In the data rows, the value 128 means zero.
Some points, one per row:
[154  85 146 112 110 101 144 132 135 160 142 102 112  82  99 101 142 134 114  56 118 136 182 125 105 117 201  78 141 124  96  83]
[164 115 158 160 126 154 154 152  97 106 137 176 144  96 132 119 151 137  91 125  92  94 169 101 141 150 125 107 103 131 125 123]
[145 157 144 144  95 157 151 103 106 156 162 178 110 121 123 168 116 137 126 112 111  88 189 127 160 152 116  84 144 154 148 126]
[127 114  91 131 127 107 132 133 163 113 113  97 119 141 126 139 141 113 130 155 130 136 108 129 131 127 130 175 125  97 140 149]
[ 55 150 122 104 160 128  96 138 139 136 102 100 159 182 157 119 121 121 153 182 156 151  79 118 111 114  98 207 114 144 171 130]
[102 102  92  75 108  66 107 109 206 159 116  53 114 121  93 138 113 145 121 101 171 176 127 182 106  93 203 124 199 101 114 103]
[ 98 120 109 114 118  88 129 136 172 130  79  43 120 129  86 158 135 152 121 116 186 168 126 158  90 118 177 177 169 101 102 142]
[106 183 118 125 165 142 108  95 124 111 146 161 139 184 151 128 105  99 159 183 147 134  94 120 150 112  69 153 133 122 157 143]
[160 151 117 156 115 150 152 134 106  95 128 169 132 128 142 149 147 104 112 174  91  84 132 110 158 155  97 153  97 109 147 151]
[146 109 150 138 142 126 114 144 116 128 150 125 130 122 130 102 131 120 121 124 119 121 110 136 126 119 118 102  94 124 142 129]
[128 116  76 116  92  92 131 117 172 131 115  68 109 116 119 172 124 136 126 153 131 134 116 151 133 123 160 170 146  97 142 155]
[110 117 148 126 143 134 143 163 117 115 128 164 159 145 136  97 171 109 113 129 129 127 116  97 121 131 124 132 120 122 122 108]
[ 94 109 128 100 109  94 106 132 170 166 113  80 136 121 124 148 119 149 121 132 145 152 132 153 109 115 157 142 154 142 140 114]
[163 105 161 159  85 142 121 100  94 140 163 170 134  88 131 151 115 122  88 136  92  79 142 156 141 146 114  73 100 141 158 134]
[ 87 157 116 144 154 128 102 131 145 126 105 100 138 165 150 132 116 130 146 177 157 164  96 142 105 128  87 188 116 155 155 162]
[124 126 155 149 181 164 113 141  75  87 149 178 153 167 168  72 152  84 133 171 116 117  69  97 127 121  48 146  63 128 148 145]
[144 168 152 166 137 173 145 103  40  88 127 192 160 138 147 143 113 107 120 161 110  91 129 115 161 131  66 148  91 140 126 155]
[149 134 153 119 189 129 125 168 124 103 131 136 141 143 135  79 155 110 160 108 115 158 101  92 115 115 120 125  82 133  96 125]
[131 170 151 118 110 123 125  93 118 148 156 132 146 131 129 184  92 104 124 159 142 102 147 155 151 122 115 128 117 128 184 161]
[117 112  94  91 136  98  95 100 175 135 115  81 120 118 117 127  97 164 127 105 139 173 122 169 109  95 179 108 181 147  94 115]
[144 115 126 112 119 103 152 163 150 129 120  80 105 121  83 125 148 133 127  82 149 139 142 124 104 117 184 109 154  91  75 123]
[ 88 142 113 122 137 112 123 128 149 116  84  69 131 150 107 146 129 146 131 144 176 158 107 141 109 115 133 198 153 108 120 150]
[108 161 112 128  88 138 124  53  92 122 122 124 152 139 135 195  71 125 122 185 142 114 115 167 161 101 104 177 143 119 153 170]
[166  90 130 137 151 125 151 167 119 107 148 147 110 121 136  71 191  99 108 115 108 132 139 117 113 126 136  98  97 106  86 120]
[145 119 141 147 195 153 162 161  91  81 116 150 133 123 133  40 175 138 148  71 122 163 117  98 110 124 112 132  68 141  63 102]
[120 126 129 127 108 143  99  84 106 134 131 138 129 120 120 143 117 127 116 135 120 119 131 143 123 131 114 128 143 137 144 124]
[147 154 143 152 124 158 141 129 102 111 125 196 140 132 129 140 135 118 122 155 101  95 142 113 145 154  96 129 125 130 122 130]
[168 125 128 157 105 142 141 107 111 107 133 180 125 122 136 146 113 104 120 146 102  87 123 137 152 142 102 118 101 113 130 141]
[103 138 135 142 223 143 132 175  94 100 112 124 125 173 133  44 163 122 178  96 152 177  87  74 101 119  86 164  76 138  96 109]
[128 127  95 121 148 112 118 149 171 134  97  77  90 128 107 108 129 159 144 103 150 153 129 140  99 136 157 136 151 121  93 119]
[ 85 173 133 152 133 149 103 125 117 131 115 129 147 167 162 148 112 118 137 194 140 132 102 132 126 134  64 186 113 159 182 162]
[151 122 131 128 165 138 123 120 101 122 139 146 121 111 114  90 124 147 134  80 122 130 143 127 114 124 147  72 114 141  84 104]
[124 181 122 152 176 151 111 144 102 118 121 163 143 149 156 134 114 118 160 167 109 107 112  87 141 161  69 170  79 156 150 147]
[153 130 105 145  40 130 150  84 127 136 146 161 129  87 128 216 106 122  90 174  93  66 153 158 173 158 135 119 144 106 168 146]
[ 94 145 104 118 134  94 116 111 191 124 106  61 124 158 106 113 132 110 139 109 176 173 101 158 100  88 161 165 144 102 132 121]
[ 80 127 119 125 111 134  95  76 132 145 123 118 150 139 136 168  84 149 127 181 118 134 110 142 138 114 105 164 160 147 178 138]
[173 129 163 144 121 147 173 175  93 113 141 170 116 119 101 121 165 108 110  98 125  92 169  92 116 152 141  84 120 104  81 120]
[130 149 126 130 125 149 137 103 108 141 153 158 119 142 134 167 103 135 141 136 127 122 155 126 148 131 103 112 140 163 142 147]
[142 159 119 150 105 159 132 123 134 130 128 161 112 119 132 152 115 141 126 156 116  87 149 135 143 168 106 119 142 129 134 134]
[108 176 153 105 139 117 112  95 126 144 152 109 150 151 136 160  96  97 141 160 162 126 124 145 136 110 109 149 106 130 190 166]
[136  93 145 131 195 130 138 170 140 102 139 150 124 132 130  36 197 121 131  72 120 167 110  88  89 129 141  93  89 134  97  92]
[131 145 151 132  86 143  91 126 130 147 126 154 129 108 139 146 117 111 103 132 107  78 166 131 127 156 126  93 147 147 153 107]
[115 141 123  95 162 125 102 137 144 116 129  97 144 148 148 126 115 128 171 147 122 160  84 114 136 102 117 155 113 135 147 152]
[ 97 120 117  84 123  99  91 126 187 142 120  51 127 134 125 146 104 133 141 131 151 161 106 144 127  96 153 142 163 111 165 141]
[160 118 139 137 160 123 150 166 130 108 129 137 124 116 119  82 166 125 114  95 114 128 146 105 103 127 152 114 108 111  87 110]
[113  98  96  74 120  60  87 117 206 168 127  30 106 112 109 132 115 136 132  91 157 173 123 169  99  97 203 115 165 112 134 114]
[139 131 123 125   2 115 146  92 159 190 128 122 102  81 101 227  92 147  83 132 126  77 201 189 143 159 183  84 199 124 149 128]
[115 111 136 130 102 120 141 125 122 135 110 107 132 118 104 152 133 143 103 123 159 142 138 151 108 136 146 138 151 123 117 132]
[102 121 100 118 146 106 103 103 127 111 104  96 140 144 126 134 120 135 136 147 138 165  82 131 125 111 113 190 144 132 125 135]
[110 137 147 115 105  99 118 131 166 171 123  88 124 120 101 143 109 134 134  99 145 142 145 143 135 121 156 113 146 137 160 108]
[124 139 119 121 140 135 141 118 140 140 145 123 105 153 124 140 122 146 155 112 145 149 141 124 139 122 121 128 145 140 128 137]
[117 118 117  75  76 117 112 103 170 166 121  98 109 116 118 154  95 140 138 123 141 132 145 160 114 125 171 104 183 130 124 121]
[120 174 146 146 145 117  85 127 142 132 129 138 139 157 138 146 112  95 149 151 134 136 110 127 134 122  90 145 118 144 165 134]
[ 75 152  85 104 205 125  94 134 164  85  82  63 114 204 129  75 138 124 184 129 170 207  40 104  99  89 102 211 126 117 119 137]
[133 109 110  96 106 109 106 100 158 136 132  93 124 108 125 154 103 137 117 137 130 126 111 161 130 118 166 107 139  99 166 157]
[139 113 167 149 148 145 170 160 100 113 124 146 128 119 102  97 173 136 111  96 147 133 150 113 104 147 133 110 105 119  92 116]
[147 147 140 124  94 152 127 109 123 142 143 182 146 104 128 182 108 132 123 165  99  91 142 128 151 167 119 100 142 130 148 144]
[122 149 138 156 129 160 128 123  67 117 124 158 151 135 150 139 111 139 128 153 115  96 118 123 152 138  89 135  99 148 142 148]
[112 142 113 112 171 111 123 170 150 117 104  73 122 153 130 113 108 144 176 132 135 164  95  96 142 103 116 174 115 117 119 150]
[134 146 133 143 110 157 140 127  84 117 129 169 148 122 142 168 107 133 123 162 105  89 146 108 160 143 105 131 138 130 124 144]
[ 85 132 113 112 145  99 124 150 153 125  89  67 153 128 121 112 118 142 151 125 146 141  95 102 128 107 151 188 129  92 128 115]
[106 182 141 145 173 133  85 139 127 106 127 145 148 183 160 120 124  76 155 171 133 129  85 101 138 113  63 174  93 129 176 141]
[109 150 121 118 164 123 125 153 152 115 115  91 108 178 123  97 157 105 155 119 160 165 101 105 118 112 110 172 146 120 112 129]
[134 165 151 129 120 158 119  96  95 112 140 186 164 132 163 168  94 117 133 175  96 101 121 123 169 131  86 125 109 158 176 156]
[109 126  96  94 107 119  96  64 137 153 133  91 125 110 115 168  68 170 130 136 142 147 134 178 127 105 159 112 176 138 138 135]
[160 157 157 151 144 157 147 170 109 100 125 195 116 145 140  90 170  76 125 110 121  94 150  94 112 155 110 100  98 119  88 111]
[144 131 126 141 122 133 133 118 104 103 119 123 146 113 137 125 131 132  97 133 125 113 117 145 124 122 132 138 106 128 118 148]
[126 148 130 116 133 124 104 113 131 136 136 148 136 145 154 115 123  89 142 135 130 118 111 132 129 129 113 116 115 141 145 119]
[159  86 134 140  63 144 171  96  98 156 166 165 115  71 105 168 114 160  94 126 103  90 183 148 134 141 161  71 146 107 113 122]
[160 100 146 140  92 114 145 126 149 155 147 141 101 103  95 114 143 134  96  73 117 111 162 152 119 136 181  58 155 113 114  88]
[142 133 100 135 145 118 135 149 146 100 123 132 123 142 136 119 149  99 131 151 121 120 108 112 130 135 125 155 111  93 120 136]
[118 113 132 101 136 108 116 131 142 135 126  91 135 125 123 111 131 112 136 108 132 148 139 108 111 105 153 145 130 117 130 110]
[104 105 136 105 139 109 121 152 152 154 117  89 128 128 124  97 141 139 129 104 144 156 131 136  96 122 154 123 123 148 125  99]
[109 153 139 118 135 140 134 136 126 127 122 146 141 145 139 131 127 111 144 129 125 121 147  87 130 135 114 148 140 147 122 117]
[115 158 131 141 113 162 120  85  84 108 132 175 143 147 144 149 122  97 122 172 117  95 120 118 146 138  79 158 128 124 161 139]
[101 175 137 141 160 123 112 156 145 111  95 129 145 153 141 107 115 118 147 145 128 129 105 105 142 119 105 161 123 126 151 113]
[168  99 115 136 193 115 147 187 157  93 122 108 101 120 117  36 186 136 141  63 123 164 103 109  95 127 162 101  75 102  73 102]
[120 138 144 151  77 159 149  93  85 130 124 173 142 113 124 186 114 134  86 171 132  86 158 147 145 160 104 136 141 123 156 146]
[137 117 123 128  69 145 147 107 142 130 130 135 113 116 115 151 122 149 117 117 115 110 143 137 149 129 156  98 165 121 122 132]
[152 138 166 168 180 153 140 189 108 119 131 163 117 142 140  65 172 116 137 104 124 138 149 103  97 157 101  99  83 166 106 112]
[187  97 150 145  88 127 164 131 129 143 154 145 111  73 103 141 143 151  81  86 100  95 202 140 130 147 177  68 137 124 110 118]
Then 40 other points, each followed by its number:
[101 124 100 119 101 121 104  76 120 126 109 112 137 135 122 164  98 137 121 156 131 134 102 147 146 123 116 167 170 128 139 130] 0
[148 147 113 137  88 143 146 113 137 112 130 163 124 127 134 168 124 112 107 170 104  83 134 129 159 150 118 135 140 102 156 152] 1
[103 105 111 111 165 115  97 152 154 127 107  80 128 137 122  96 122 158 145 129 141 150  80 122 115 114 134 149 117 112 137 130] 2
[118 148 140 142 134 137 144 151 109 114 109 151 164 116 136 108 129 118 138 134 109  90 122  79 158 138 118 158 101 100 140 100] 3
[114 143 129 153  87 119 121 110 144 157 119 114 135 115 136 187  98 151 113 166 140 127 150 171 130 145 121 143 144 161 164 157] 4
[171 144 137 148 134 139 132 139 119 149 142 166 111 100 124 137 119 153 136 109  96 108 162 123 135 159 138  81 112 154 109 119] 5
[131 124  97 127 124 106 113  94 162 115 117 114 127 146 129 154  94 116 140 154 138 139  88 162 137 112 122 158 128 110 136 154] 6
[152 109 139 145 140 111 126 168 137 114 123 110 136 116 121 109 142 120 120 119 122 119 109 125 117 126 139 122  95 108 121 131] 7
[110 117 101 128  97 134 137 101 132 140 130 134 112 138 134 163 138 140 125 147 141 137 127 144 125 148 113 147 171 136 131 142] 8
[118 133 133 125 132 144 104 108 106 125 129 150 128 137 123 124 130 117 119 139 125 127 126 124 121 131 104 131 134 129 138 116] 9
[158 101 140 149 152 145 172 138  89 105 127 147 131  95 124  82 155 156 125  79 117 146 143 126 124 124 134 107  88 131  76 107] 10
[123 155 145 123 162 155 107 151  95 103 132 146 143 160 163 100 132 103 145 138 131 124 113  97 123 116  91 140 110 156 110 140] 11
[128  87 121 121 133 123 114 140 132 142 129 101 122 108 117 119 116 161 127 130 123 123 114 133 132 133 141 118 114 114 148 132] 12
[153 131 117 142 200 136 147 191 139  72 116 140 112 162 129  56 194  91 146 123 118 139  93  73 104 136 110 155  78  97  86 125] 13
[108 136 134 152 173 163 149 144  73  87 121 165 150 158 167  70 172 106 141 132 121 129  82  76 135 133  71 169  68 134 131 128] 14
[ 91 130 131 132 167 143 134 158 109  93 107 169 170 169 148  97 164 112 124 161 129 131  85  87 126 129  96 174 107 120 134 121] 15
[119 151 117 149 172 121 149 143 147 104 110 116 122 167 110  81 165 102 143  99 152 160 119 118 103 107 138 157 106 112  96 114] 16
[103 147  99 100  94 131  87  49 135 155 133 112 136 111 127 188  52 163 129 162 134 126 134 178 140 112 139 121 176 146 157 145] 17
[136 130 125 119 137 128 130 148 116 125 125 118 137 113 125 143 115 146 136 122 117 119 139 113 139 130 139 127 137 131 104 133] 18
[ 68  92  86  95 152  84 105 118 183 138 109  27 117 153 117 104 149 140 151 106 172 220  72 148 102  90 153 174 150 125 135 128] 19
[122 111 151 142 170 114 122 156 122 127 118 105 140 132 128  92 143 136 138 120 143 156 113 120  99 121 115 160  85 150 123 129] 20
[137 130 167 164 115 165 154 128  67 135 148 196 137 118 137 124 159 116 118 108  97 102 151 101 153 162  84  97  96 164 149 112] 21
[224  86 153 159 106 142 197 160  86 155 188 163  76  73 107 120 183 144 109  53  96 104 210 126 139 169 154  36 107 141  78 113] 22
[127 135 151 118 108 142  95 148 153 142 115 138 118 116 132 117 127 128 120 107 119 107 154 123 109 148 144  88 153 148 122 103] 23
[129 123 116 114 126 106 135 131 138 140 120  83 117 110 117 149  88 157 147 111 132 143 136 135 149 112 148 117 140 127 112 145] 24
[146 122 122 124 102 119 162 149 162 148 136 125 101 107 123 140 137 140 143  97 124 131 173 121 130 148 158  98 150 139 111 111] 25
[129 127 146 137 187 143 156 182  97  76 117 181 166 155 147  57 192  98 119 121 125 122 105  73 120 135 105 144  79 118  95 107] 26
[ 91 147 107 108  64 117 136 104 165 143 119  83 125 151 112 211  95 133 125 174 170 122 119 152 139 123 140 166 190 103 157 172] 27
[103 130 132 153 100 122 104  85 118 146 135 140 148 134 164 163  90 124 117 180 122 117 120 159 147 127  80 161 118 174 192 150] 28
[156  96 149 123 147 124 130 129 108 134 146 135 111 101  90  88 156 130 110  68 123 143 156 138 102 128 163  62 128 123  91  88] 29
[110 135 108 103 133 122  98 100 132 141 153 129 140 150 158 130 113  93 141 157 134 123 105 135 131 119 113 131 116 131 173 125] 30
[104 158 102 112 168 146  98  97 114 121 122 131 132 148 136 118  96 139 155 146 135 138 104 131 120 110 107 143 128 140 119 129] 31
[142 103 140 144 115 123 115 125 114 140 147 122 128 111 132 131 120 132 115 133 118 120 116 152 130 124 124 104 105 137 147 138] 32
[145 155 146 151 136 156 152 150 101 121 123 186 124 147 122 117 141 117 134 137 112 103 135 104 136 151  96 118 114 128 113 122] 33
[129 141 127 118 115 133 129 121 123 123 132 159 135 133 125 134 132 110 104 136 126 105 148 130 135 124 132 115 156 104 125 111] 34
[115 157 113 131 190 160 107 101  79  98 128 168 146 148 157  99 103 134 151 152 121 133  98 109 135 119  79 142  94 147 124 134] 35
[131 170 144 151 204 124 105 175 130 103 120 138 130 177 139  83 157  86 165 129 138 151  89  95 112 123  82 152  77 132 128 127] 36
[145 140 104 127 147 102 124 115 138 117 119 122 135 130 135 138 117 116 138 141 124 144 109 150 137 114 125 147 109 120 117 139] 37
[120 114 145 138 159 133  98 130 105 110 145 135 142 152 153  96 139 101 127 149 128 132  78 127 119 110  89 134  89 134 147 144] 38
[ 82 135 114 132 138 152  96 111 109 112 113 132 158 162 157 153  88 140 135 223 127 112  64 124 159 125  59 193 112 117 207 178] 39
Which three of these numbered points are nearest to each point below, ignoring the 3 directions in which the first points spread most? Their numbers follow each, nearest first.
[166  86 129 125 113 115 139 138 131 126 149 128 114  95 129 107 162 114  94 116 102 124 147 143 122 126 155  91 118 110 110 120] > 38 32 7
[141 121 119 142 124 130 131 109 118 144 131 122 115 104 122 111 113 148 135  83 123 124 141 140 122 136 151  94 119 156 113 107] > 17 35 31
[136 135 123 113  86 116 142 120 168 148 116 114 109 118  97 169 110 155 113 134 134 119 152 156 132 136 160 118 172 118 128 136] > 33 27 1
[147 118 132 140 163 118 155 202 166 132 126 121  92 129 118  68 179 133 164  63 136 160 148  91  93 149 155 107 124 143  64  85] > 25 33 5
[142 124 130 130 173 108 119 151 133 103 108  96 133 123 121  65 157 120 130  75 139 153 111 131  99 109 162 121  96 118  89 107] > 37 7 29
[102 137 132 143 127 127 141 128 123 126 105  98 128 134 115 147 135 138 124 131 172 142 126 143 109 139 125 162 132 124 123 142] > 4 27 20
[149  96 153 138 116 132 131 113 115 146 151 144 115  95 109 108 132 145 104  88 104 124 165 141 114 127 155  63 135 143 118  97] > 29 9 17
[124 164 130 138 132 140 101 111 100 102 109 139 161 124 147 145 102 126 113 162 121 100 108 134 141 120 109 154 108 122 146 152] > 7 2 18
[167  77 136 132 171  98 146 162 127 116 130 116 102 105  92  58 189 137 127  40 123 172 133 110  94 131 163  91 121 135  44  85] > 0 9 29
[145 127 132 142 181 125 120 147 109  94 103 112 142 131 127  76 147 123 132  98 132 141 102 119 105 117 132 137  83 126  89 128] > 37 7 10
[113 208 150 165 115 159  88 101 103 122 133 193 155 170 173 183  90  77 134 210 118  84 111 125 170 144  37 162 114 159 206 158] > 36 23 33
[112  91  98 110 124 108 131 139 161 143 118  92  97 133 111 128 154 147 133  99 146 172 127 136  99 130 154 131 171 133  94 124] > 8 19 33
[124 129  96 104 141 129 119 142 140 115 103 108  99 143 133 103 133 131 143 101 130 144 123 124 122 117 144 127 169 141  70 114] > 11 33 31
[167  99 140 128  96 119 154 144 129 158 135 118 107  78 106 144 106 167 130  79 106 115 167 131 153 133 166  70 138 126 104 119] > 24 18 5
[181 120 149 153 153 120 176 167 140 123 138 140  87 116  83  57 193 113 118  20 135 139 177 124  94 131 183  58 102 113  62  76] > 16 36 33
[152 104 106 128 151 122 155 140 121 132 153  98  92 132 131 112 169 135 142  98 132 160 135 123 120 125 128 133 113 131 103 137] > 22 19 8
[111 151 110 128 155 142 124 136 131  84 106 125 154 156 149 133 131 131 132 180 123 129 102  94 140 118  98 203 123 115 143 162] > 1 13 26
[135 120 160 135  75 143 140 121 104 173 148 165 131  99 123 164 123 136 101 129 105  88 189 133 142 159 124 100 140 164 150 109] > 21 20 28
[ 99 149 126 139  68 131 133  70 114 134 112 114 142 119 114 211  90 143  90 177 157 105 144 177 144 132 126 161 165 114 170 164] > 16 14 27
[155 124 124 146 185 131 135 187 150 109 108 125  86 128 117  43 177 131 148  73 136 151 139 105  80 150 144 104 109 124  59  92] > 33 5 36
Here are 40 other points, each followed by its number:
[169  99 132 137 106 124 150 145 117 117 146 153 119 100 140 108 165  98  94 123  96 103 158 132 131 136 142  97 109 113 111 116] 0
[121 126 129 124 133 113 125 159 144 138 121  77 123 142 127 133 120 127 147 129 150 132 113 124 110 117 136 157 118 128 125 159] 1
[114 124 109  92 138 143 114 137 138 123 115 117 113 154 144 108 123 121 153 150 137 135 102 114 103 126 124 134 141 118 105 138] 2
[125 111 130 129  84 118 115  97 180 153 127 111 108 118  98 146 132 144 106 102 139 132 142 153 114 136 168 108 168 127 154 115] 3
[129 143 132 121 129  89 129 128 153 152 121  93 134 115 118 141 112 136 132  97 153 155 149 155 123 111 159 126 137 142 117 119] 4
[140 102 113 103 164 110 133 166 161 110 134 112 109 149 129  83 153 106 150 109 137 153 104 115 104 108 145 123 129 103  89 130] 5
[107  88 110 120 170 122 145 153 145 106 128  92 122 139 121  68 161 138 150 111 150 174  94 107  86 101 151 147 121  91  84 119] 6
[ 72 140 106 112 157 101 112 133 158 111  80  64 163 143 134 113 109 136 158 148 154 153  72 104 120  96 137 219 124  95 139 132] 7
[133 132 121 128 206 117 108 170 128  81  98  94 132 152 131  51 162 115 142  97 148 165  81 115  89 100 132 154  87 112  76 125] 8
[141 125 145 151 109 125 135 135 133 161 128 121 114 103 117 133 126 147 117 111 130 133 169 156 106 153 142  95 125 162 129 119] 9
[100 130 133 119 186 120 111 170 146  98  99 108 153 161 140  81 149 131 143 139 137 168  82 107 114 102 117 168 116 125 122 123] 10
[136 147 151 134 127 144  92 148 131 127 111 153 135 121 142 111 129 104 122 121 105  94 144 110 120 156 121 103 122 153 133 101] 11
[150  71 113 100  97 121 157 159 169 155 136 109  73 108  96 100 162 155 122  62 133 139 159 130  92 133 196  68 169 105  70  92] 12
[143 128 121 118  66 140 147  74 118 128 143 158 116 108 130 172  96 127 110 121  99 107 152 148 169 114 139  81 176 125 117 129] 13
[124 157 134 118 175 130 111 157 131 120 132 151 131 159 145  93 157  96 145 125 128 125 123  98 118 134 108 129 103 140 124 112] 14
[145 126 142 148  53 121 136 120 148 186 144 113 109  83 114 183 109 160 104 113 122 108 194 177 127 154 162  80 166 164 142 128] 15
[105 138 140 155  96 146 131  96  95 120 129 175 172 131 148 155 112 108  91 187 113  95 120 139 146 130  95 152 125 133 157 135] 16
[141 145 156 165 100 144 131 129 117 151 137 151 124 110 135 147 119 130 112 136 121 108 176 148 123 159 113  99 125 170 143 130] 17
[ 93 155 113 119 215 130 115 148 142 110 125 106 122 194 146  75 153 113 185 119 152 181  88  84 110 111  89 178  96 150 137 134] 18
[167 107 135 112  61 128 140 119 154 164 136 148  97  78 109 162 113 145 106 106 113 100 196 156 112 157 185  57 177 132  93 112] 19
[120 150 134 134 182 161 136 144 104 111 138 161 119 174 149  97 151 119 161 120 125 141 126  82 135 130  78 138 101 158 126 133] 20
[106 138 117 113 128 135 122  94 111 107 134 161 163 138 146 143 107 111 121 188 131 112  99 124 139 113 107 161 131  95 143 138] 21
[163  97 149 148 107 115 160 155 127 146 151 139 104 104 112 115 179 120 104  79 122 116 157 129 124 159 153  79 112 129 119 105] 22
[166 129 155 135 162 124 108 151 138 128 154 163 107 111 132  78 151 105 119  98 111 122 161 120 112 149 111  84 105 153 126  91] 23
[122 128 146 141 101 133 142 118 110 126 114 129 136 110 112 154 134 134  92 135 149 115 151 142 117 147 131 137 136 122 132 138] 24
[122 168 112 143 177 154 132 164 107  68 113 175 144 186 164 100 168  74 142 192 111 109  83  70 139 139  57 204  80 101 148 150] 25
[118 126 122 118 152 126 133 155 125 114 123 105 131 143 144 119 105 130 160 141 125 136  99  99 156 108 110 152 110 109 136 147] 26
[121 136 123 133 154 139 139 159 124  98 100 147 150 146 149 113 151 121 143 136 121 135 108  94 134 138 109 157 117 134 103 132] 27
[ 95 113 109 115 135 132  96 123 126 130 119 105 143 136 144 133 101 145 135 178 131 123  83 132 139 120 105 163 117 109 177 150] 28
[192  97 168 139 159 125 144 173 111 112 131 126 120  85 104  51 172 129 105  35 116 125 150 124  90 127 184  51  85 121  51  94] 29
[115 138 130 113 172 149 103 137 122  83 122 149 149 164 162  85 136  94 140 160 125 124  72 102 124 112  96 140  95 107 149 150] 30
[135  94 126 125 130 110  99 121 136 134 147 108 121 129 127 116 127 124 120 129 131 145  97 160 116 104 134 105 123 119 133 135] 31
[156 131 148 121 108 128 115 129 123 161 160 153 112 107 128 124 123  97 117  96 113  89 171 132 131 141 150  52 125 132 145  99] 32
[183 147 182 165 134 154 118 126  86 127 170 228 130 105 144 115 133  92 106 123  84  82 184 120 142 163  78  65  93 174 145 100] 33
[144 124 153 153 137 149 168 160  94 104 114 158 124 118 108 106 177 119 108 103 135 118 156 104 105 157 127 121 118 120  72 115] 34
[128 164 141 135  48 128 129  60 105 164 139 155 161  97 143 233  59 142 100 175 116  84 174 177 180 132 118 127 152 159 187 153] 35
[116 106 100 118 146  97 104 107 135 123 111  82 124 129 113 125 126 138 133 120 141 173  97 144 113 115 136 163 146 131 109 125] 36
[107 117 107 117 164  97 135 166 160 116  98  75 141 130 122  78 139 129 160 106 145 149  86  95 116 113 157 183 107  87 109 102] 37
[135 123 116 102  98  77 129 100 168 168 120  68 120  91 106 162  93 161 130  88 152 160 161 182 126 107 193 109 167 145 112 120] 38
[132 133 122 111 144 122 141 163 135 107 117  91 112 151 105 114 143 118 143 112 157 136 120 109 108 117 147 137 139  91  87 137] 39
Which three of these numbered points are nearest to each point below, ignoring the 3 directions in which the first points spread most? Their numbers follow each, nearest first.
[ 98 145 103  97 146 118 118 125 141 102 116 112 135 169 140 112 127  95 136 147 150 143  94 125 130  94 128 154 152  96 122 125] > 21 5 30
[112 109 119 104 106 125 140 124 138 108 109 122 131 120 118 128 142 124 112 127 129 132 128 115 122 120 149 153 163 112  98 116] > 27 34 21
[125 117 136 145 157 136 138 154 102  92 123 155 151 145 141  82 155 107 115 135 132 129 102 107 118 115 115 141 102 109 102 118] > 16 21 10
[129 139 123 144  75 136 131  97 142 176 124 129 110 100 116 163  90 163 129  98 115  93 169 149 142 153 147 100 149 163 143 108] > 15 9 17
[111 103 118 109 144  79 140 163 183 138  89  47 127 111 100  89 135 153 155  64 152 169 125 112 106 109 200 150 144 106  85  94] > 7 37 27
[124 161 143 136 132 157 150 156  99 100 124 161 138 160 128 134 145  99 131 151 139  99 124  88 130 140  97 150 122 105 121 145] > 39 34 27
[112 108 136 122 112 132 117 106 152 139 139 128 132 114 130 129 128 144 113 123 120 124 124 132 124 137 144 105 142 136 169 119] > 3 10 28
[133 135 148 143 142 136 153 160 100 123 130 156 156 114 132  93 142 118 135 121 105  94 135  74 149 137 115 145  87 109 131  99] > 37 7 26
[153  98 152 134 137 147 172 167 100 113 140 185 142 121 127  84 188 127 102 105 111 115 140 104 124 143 135  90 107 131  84 110] > 10 16 27
[ 95 145  98 108 156 114 115 129 139 116 102  83 143 152 142 151  79 139 167 165 135 148  81 112 163 101 103 191 124 106 160 161] > 26 37 7
[131  79 122 118 147 125 117 154 149 129 126  93 117 117 113  99 130 158 134 122 126 137  97 129 124 130 142 104 111 107 143 135] > 28 31 26
[133 131 119 118 205 115 108 165 139  78 101  82 133 155 129  53 157 113 142  99 152 169  69 115  92  93 142 148  87  99  84 135] > 8 29 30
[144 106 139 127 105 134 137 118 151 139 154 149 115 103 122 112 147 131 111  89 110 116 142 128 126 146 157  64 136 132 141 106] > 3 18 14
[123 157 125 137 114 156 136 114  86 121 133 165 142 131 154 182  69 134 140 188  95  87 126 104 191 139  67 149 117 125 166 167] > 26 27 37
[157 108 107 129  91 111 126  98 156 125 126 118 112 116 118 160  96 119 122 137 123 117 119 160 138 118 141 125 135  97 123 145] > 5 8 0
[125 154 126 127  92 139 122 126 138 137 122 146 111 135 133 150 127 105 128 132 134 113 154 135 119 145 122 120 153 135 119 126] > 19 14 12
[159 128 172 159  79 148 170 137  81 144 146 187 155  74 126 134 126 127 106 114  96  50 175 103 164 162 136  91 106 115 135 100] > 37 7 10
[114 120  97 128  98 107 116 112 140 121 119 101 140 133 152 155 129 102 106 187 128 129 108 154 129 115 128 177 125 106 151 160] > 0 25 16
[152 107 134 122 133 126 149 156 124 136 137 123 112 104 124 129 105 151 141 111 101 123 146 111 157 129 129  95 125 125 110 133] > 26 1 20
[147  88 120 124 120 101 123 116 121 142 133 114 119  94 110 128 143 150 110  92 113 147 136 142 121 133 152 111 145 151 101 111] > 36 35 38
